W =
[[154 126 126 142 128 123]
 [151 126 123 142 130 125]
 [117 135 112 131 140 143]
 [156 141 137 136 124 120]
 [125 148 125 127 134 138]
 [138 136 122 136 133 132]
 [144 128 142 128 119 115]
 [154 131 137 135 122 117]
 [120 124 113 133 137 138]
 [140 141 123 136 133 132]
 [133 128 119 136 133 132]
 [145 136 141 129 121 118]
 [145 119 128 137 125 121]
 [142 139 121 139 134 133]]
W[-14, 0]: 154
W[-8, 2]: 142
W[-12, -5]: 135
W[-7, 3]: 135
W[0]: [154, 126, 126, 142, 128, 123]
W[-1, -1]: 133
W[-11, -5]: 141
W[11, 2]: 141
W[0, -5]: 126
W[-4, -6]: 133
W[6, -6]: 144
W[:, -4]: [126, 123, 112, 137, 125, 122, 142, 137, 113, 123, 119, 141, 128, 121]
W[-6, 4]: 137
W[7, -4]: 137
W[9, 4]: 133
W[-14, -3]: 142
W[-10, 0]: 125
W[10, -5]: 128
W[-12]: [117, 135, 112, 131, 140, 143]
W[-10]: [125, 148, 125, 127, 134, 138]
W[12, -2]: 125
W[-13, 2]: 123
W[-11]: [156, 141, 137, 136, 124, 120]
W[-9]: [138, 136, 122, 136, 133, 132]
W[-8, 4]: 119
W[-10, 4]: 134
W[6]: [144, 128, 142, 128, 119, 115]
W[-5, 2]: 123
W[11, 4]: 121
W[-12, 2]: 112
W[-13, 0]: 151
W[-3]: [145, 136, 141, 129, 121, 118]
W[-8, -1]: 115
W[-12, -3]: 131

A =
[[126 129 130 127]
 [121 126 139 136]
 [107 131 150 117]
 [121 126 139 135]
 [127 127 130 131]
 [110 131 147 118]
 [126 127 132 132]]
A[0][0]	126
A[:, 1]	[129, 126, 131, 126, 127, 131, 127]
A[1][3]	136
A[4]	[127, 127, 130, 131]
A[2][3]	117
A[2][0]	107
A[2][2]	150
A[3][1]	126
A[6]	[126, 127, 132, 132]
A[4][1]	127
A[1][2]	139

data =
[[144 119 122 140 142]
 [145 119 124 142 140]
 [143 122 119 133 146]
 [136 131 128 123 118]
 [144 121 128 139 130]
 [105 133 136 122 109]
 [101 134 131 118 117]
 [138 138 115 104 132]
 [100 132 134 122 114]
 [110 135 124 113 126]
 [107 129 128 125 127]
 [147 119 125 141 137]
 [146 120 126 141 135]
 [149 122 125 137 134]]
data[0][0] = 144
data[1][2] = 124
data[4] = [144, 121, 128, 139, 130]
data[:, 4] = [142, 140, 146, 118, 130, 109, 117, 132, 114, 126, 127, 137, 135, 134]
data[4][3] = 139
data[:, 0] = [144, 145, 143, 136, 144, 105, 101, 138, 100, 110, 107, 147, 146, 149]
data[13] = [149, 122, 125, 137, 134]
data[0][1] = 119
data[13][3] = 137
data[7][1] = 138
data[11][0] = 147
data[12][3] = 141
data[1][0] = 145
data[13][2] = 125
data[9][0] = 110
data[1][1] = 119
data[:, 1] = [119, 119, 122, 131, 121, 133, 134, 138, 132, 135, 129, 119, 120, 122]
data[2][2] = 119
data[11][2] = 125
data[0][4] = 142
data[:, 3] = [140, 142, 133, 123, 139, 122, 118, 104, 122, 113, 125, 141, 141, 137]
data[4][4] = 130
data[3][1] = 131
data[12][2] = 126
data[13][1] = 122
data[3][3] = 123
data[5][3] = 122
data[8] = [100, 132, 134, 122, 114]
data[7][4] = 132
data[10][0] = 107

X =
130,124,131,125,134,121,101,106,121,127,121
109,133,138,124,134,145,130,148,116,139,139
138,112,115,118,109,143,129,140,133,144,139
99,138,138,119,130,103,111,129,121,134,110
118,131,116,115,119,125,120,113,130,144,105
147,148,123,118,134,145,130,132,133,132,116
127,148,124,99,115,109,123,146,129,121,127
147,146,123,116,121,132,119,148,129,114,139
Rows and columns are counted from 0.
(0, 0): 130
(6, 3): 99
(1, 1): 133
(0, 10): 121
(3, 10): 110
(0, 1): 124
(3, 9): 134
(4, 5): 125
(3, 3): 119
(6, 7): 146
(5, 9): 132
(1, 4): 134
(2, 1): 112
(7, 9): 114
(0, 4): 134
(2, 3): 118
(5, 0): 147
(7, 4): 121
(7, 6): 119
(3, 7): 129
(2, 6): 129
(0, 9): 127
(6, 9): 121
(5, 10): 116
(4, 7): 113
(6, 0): 127
(5, 2): 123

M =
[[137 130 121 119 120 124 115 133 132 129 129 137 117 119 115 123]
 [116 118 140 142 133 121 120 127 145 122 124 126 126 127 138 139]
 [123 120 110 131 126 138 135 109 114 130 118 118 133 116 136 118]
 [126 121 129 114 120 134 136 132 119 129 122 122 126 132 121 118]
 [124 115 121 116 122 136 131 124 111 120 112 115 124 130 121 117]
 [133 123 116 129 121 137 132 119 118 132 118 121 125 124 125 125]
 [133 138 125 115 124 122 124 132 121 124 137 135 126 126 120 123]
 [104 109 134 113 136 122 128 129 122 112 121 119 134 136 131 120]
 [125 117 121 109 117 129 128 127 108 117 113 114 119 133 111 114]
 [127 114 131 133 111 121 113 125 131 117 109 114 104 125 114 136]
 [128 136 142 127 115 112 129 127 114 112 128 113 118 145 119 141]
 [119 117 134 132 121 117 116 127 136 121 119 120 115 127 121 134]]
M[0][0]	137
M[9][9]	117
M[9][8]	131
M[3][3]	114
M[0][8]	132
M[9][7]	125
M[6][3]	115
M[7]	[104, 109, 134, 113, 136, 122, 128, 129, 122, 112, 121, 119, 134, 136, 131, 120]
M[2][3]	131
M[:, 12]	[117, 126, 133, 126, 124, 125, 126, 134, 119, 104, 118, 115]
M[7][15]	120
M[9][6]	113
M[11]	[119, 117, 134, 132, 121, 117, 116, 127, 136, 121, 119, 120, 115, 127, 121, 134]
M[7][10]	121
M[0]	[137, 130, 121, 119, 120, 124, 115, 133, 132, 129, 129, 137, 117, 119, 115, 123]
M[1][10]	124
M[1]	[116, 118, 140, 142, 133, 121, 120, 127, 145, 122, 124, 126, 126, 127, 138, 139]
M[7][12]	134
M[7][0]	104
M[6][12]	126
M[11][0]	119
M[1][15]	139
M[10][1]	136
M[2][10]	118
M[0][14]	115
M[:, 7]	[133, 127, 109, 132, 124, 119, 132, 129, 127, 125, 127, 127]
M[3][4]	120
M[11][6]	116
M[11][15]	134
M[6][14]	120
M[3][6]	136
M[4][3]	116
M[6][5]	122
M[5]	[133, 123, 116, 129, 121, 137, 132, 119, 118, 132, 118, 121, 125, 124, 125, 125]
